B =
[[132 110 150 130 123 121]
 [124 125 126 132 136 135]
 [122 142 116 129 124 129]
 [124 111 142 133 120 117]
 [114 122 111 127 136 133]
 [127 147 121 137 119 125]
 [108 134 132 142 119 143]
 [124 120 115 119 130 114]
 [129 131 114 126 137 123]
 [125 145 121 135 125 139]
 [114 131 140 137 117 135]
 [118 123 127 128 129 129]
 [139 118 135 130 121 104]
 [128 122 127 134 125 115]
 [118 128 138 132 119 128]
 [125 144 112 128 133 139]]
Indices start at 1.
(1, 1) => 132
(8, 5) => 130
(14, 1) => 128
(10, 4) => 135
(11, 1) => 114
(13, 2) => 118
(4, 3) => 142
(3, 5) => 124
(2, 5) => 136
(8, 3) => 115
(7, 1) => 108
(16, 5) => 133
(12, 4) => 128
(12, 1) => 118
(1, 6) => 121
(15, 2) => 128
(1, 4) => 130
(4, 6) => 117
(8, 2) => 120
(4, 4) => 133
(9, 3) => 114
(6, 4) => 137
(13, 6) => 104
(3, 4) => 129
(6, 6) => 125
(4, 1) => 124
(3, 3) => 116
(15, 5) => 119
(16, 4) => 128
(15, 1) => 118
(9, 4) => 126
(15, 4) => 132

A =
[[103 143 125 118 120 130 128 125 130 126]
 [147 123 131 127 150 129 128 122 129 131]
 [121 135 122 137 116 135 128 125 131 131]
 [113 121 133 140 106 129 123 123 122 133]
 [124 124 135 122 115 128 125 133 126 137]
 [128 126 133 141 136 124 131 130 125 129]]
Rows and columns are counted from 1.
(1, 1)	103
(5, 2)	124
(3, 7)	128
(1, 5)	120
(6, 5)	136
(1, 2)	143
(1, 7)	128
(5, 1)	124
(4, 5)	106
(3, 8)	125
(3, 1)	121
(6, 7)	131
(5, 5)	115
(6, 1)	128
(5, 8)	133
(1, 4)	118
(4, 3)	133
(6, 2)	126
(2, 5)	150
(2, 8)	122
(6, 8)	130

data =
[[119 131 130 130 126 132 132 128]
 [132 132 133 126 127 136 120 127]
 [132 133 138 124 126 138 119 126]
 [136 138 152 116 121 143 118 124]
 [129 128 128 128 128 132 127 128]
 [129 128 129 128 129 132 126 128]
 [126 128 128 128 127 132 130 128]
 [133 135 143 121 124 141 118 125]
 [131 131 132 127 128 135 121 127]
 [113 137 139 137 126 129 137 129]
 [123 129 128 128 126 132 131 128]
 [121 130 129 129 126 132 131 128]]
Indices start at 1.
(1, 1) -> 119
(5, 5) -> 128
(2, 8) -> 127
(6, 4) -> 128
(11, 1) -> 123
(7, 1) -> 126
(4, 7) -> 118
(5, 1) -> 129
(10, 5) -> 126
(3, 2) -> 133
(7, 3) -> 128
(10, 7) -> 137
(1, 2) -> 131
(3, 5) -> 126
(7, 6) -> 132
(4, 1) -> 136
(3, 8) -> 126
(12, 2) -> 130
(3, 6) -> 138
(1, 8) -> 128
(5, 2) -> 128
(12, 8) -> 128
(2, 3) -> 133
(12, 4) -> 129
(1, 6) -> 132
(6, 5) -> 129
(6, 8) -> 128
(9, 4) -> 127
(4, 2) -> 138
(5, 4) -> 128
(1, 3) -> 130
(9, 6) -> 135
(6, 7) -> 126
(3, 7) -> 119

grid =
[[151 125 122 129 149]
 [128 128 128 128 128]
 [121 124 126 141 126]
 [127 132 110 101 113]
 [138 148 131 134 127]
 [111 131 136 117 134]
 [123 131 128 142 127]
 [129 127 125 125 125]
 [128 126 123 122 124]
 [129 115 129 122 126]
 [119 131 134 122 132]
 [127 134 132 129 130]
 [131 125 136 130 127]]
Rows and columns are counted from 1.
(1, 1) = 151
(2, 4) = 128
(12, 2) = 134
(11, 1) = 119
(13, 1) = 131
(5, 5) = 127
(6, 1) = 111
(9, 1) = 128
(8, 4) = 125
(1, 3) = 122
(8, 2) = 127
(13, 3) = 136
(8, 3) = 125
(5, 4) = 134
(6, 3) = 136
(8, 5) = 125
(7, 5) = 127
(6, 4) = 117
(4, 2) = 132
(13, 5) = 127
(2, 3) = 128
(7, 3) = 128
(13, 2) = 125
(12, 1) = 127

M =
[[124 130 123 143 135 137]
 [128 136 131 102 125 129]
 [128 137 131 100 126 129]
 [124 132 124 133 133 135]]
Rows and columns are counted from 1.
(1, 1)	124
(1, 2)	130
(2, 2)	136
(4, 6)	135
(4, 3)	124
(3, 6)	129

X =
[[130 154 110 151 119]
 [117 134 119 154 105]
 [139 144 129 112 107]
 [149 123 145 136 107]
 [129 143 115 109 152]
 [150  99 106 125 111]
 [115 112 146 141 144]]
Rows and columns are counted from 1.
(1, 1) = 130
(3, 2) = 144
(1, 3) = 110
(5, 4) = 109
(1, 2) = 154
(2, 2) = 134
(7, 3) = 146
(2, 5) = 105
(7, 4) = 141
(5, 2) = 143
(3, 4) = 112
(6, 3) = 106
(2, 3) = 119

m =
128,128,128,128,128,128,128,128
123,127,123,138,122,136,147,106
113,118,108,116,109,126,126,150
123,144,131,143,140,132,109,128
118,132,141,116,129,118,132,135
118,130,122,148,129,133,142,107
126,124,124,127,125,128,127,130
129,127,123,123,120,126,127,133
139,127,127,119,125,127,124,135
Rows and columns are counted from 1.
row 1 col 1: 128
row 6 col 2: 130
row 4 col 3: 131
row 9 col 5: 125
row 6 col 5: 129
row 7 col 8: 130
row 3 col 6: 126
row 3 col 7: 126
row 3 col 1: 113
row 8 col 5: 120
row 2 col 2: 127
row 1 col 6: 128
row 8 col 8: 133
row 1 col 4: 128
row 9 col 1: 139
row 4 col 8: 128
row 9 col 3: 127
row 7 col 7: 127
row 4 col 1: 123
row 7 col 2: 124
row 9 col 7: 124

x =
[[135 137 134 125 122 123 131 119 148 121]
 [128 127 133 126 128 124 120 127 132 131]
 [146 138 123 137 126 126 137 139 131 125]
 [131 120 122 134 131 130 121 134 124 134]
 [130 117 116 138 132 135 127 135 119 132]
 [154 126 108 149 124 134 141 129 149 119]]
Indices start at 1.
row 1 col 1: 135
row 5 col 8: 135
row 3 col 3: 123
row 2 col 8: 127
row 5 col 9: 119
row 6 col 1: 154
row 5 col 7: 127
row 1 col 10: 121
row 5 col 5: 132
row 2 col 2: 127
row 1 col 9: 148
row 2 col 3: 133
row 3 col 1: 146
row 6 col 4: 149
row 3 col 7: 137
row 1 col 2: 137
row 3 col 4: 137
row 5 col 2: 117
row 6 col 5: 124
row 1 col 3: 134

a =
[[148 151 148 130]
 [148 151 148 130]
 [129 151 149 129]
 [148 128 129 148]
 [129 151 149 129]
 [148 151 148 130]
 [130 128 130 148]
 [148 151 148 130]
 [147 130 151 127]
 [149 128 129 127]
 [129 150 150 148]
 [148 128 129 148]
 [148 128 129 148]]
Indices start at 1.
(1, 1) = 148
(12, 4) = 148
(3, 2) = 151
(4, 1) = 148
(4, 2) = 128
(2, 3) = 148
(6, 2) = 151
(13, 3) = 129
(7, 1) = 130
(10, 1) = 149
(6, 4) = 130
(12, 2) = 128
(10, 3) = 129
(13, 4) = 148
(8, 2) = 151
(8, 4) = 130
(3, 4) = 129
(1, 3) = 148
(11, 4) = 148

arr = [[123, 135, 121, 124], [118, 130, 120, 114], [136, 133, 120, 120], [112, 153, 133, 130], [139, 122, 117, 119], [120, 132, 122, 144], [137, 118, 137, 131], [131, 134, 147, 111], [139, 129, 134, 130], [138, 128, 121, 121], [124, 130, 117, 124]]
Indices start at 1.
(1, 1): 123
(5, 3): 117
(6, 1): 120
(2, 1): 118
(10, 3): 121
(10, 1): 138
(5, 2): 122
(11, 3): 117
(8, 2): 134
(7, 1): 137
(4, 4): 130
(1, 4): 124
(11, 2): 130
(4, 2): 153
(7, 3): 137
(3, 3): 120
(8, 3): 147
(11, 1): 124
(6, 4): 144
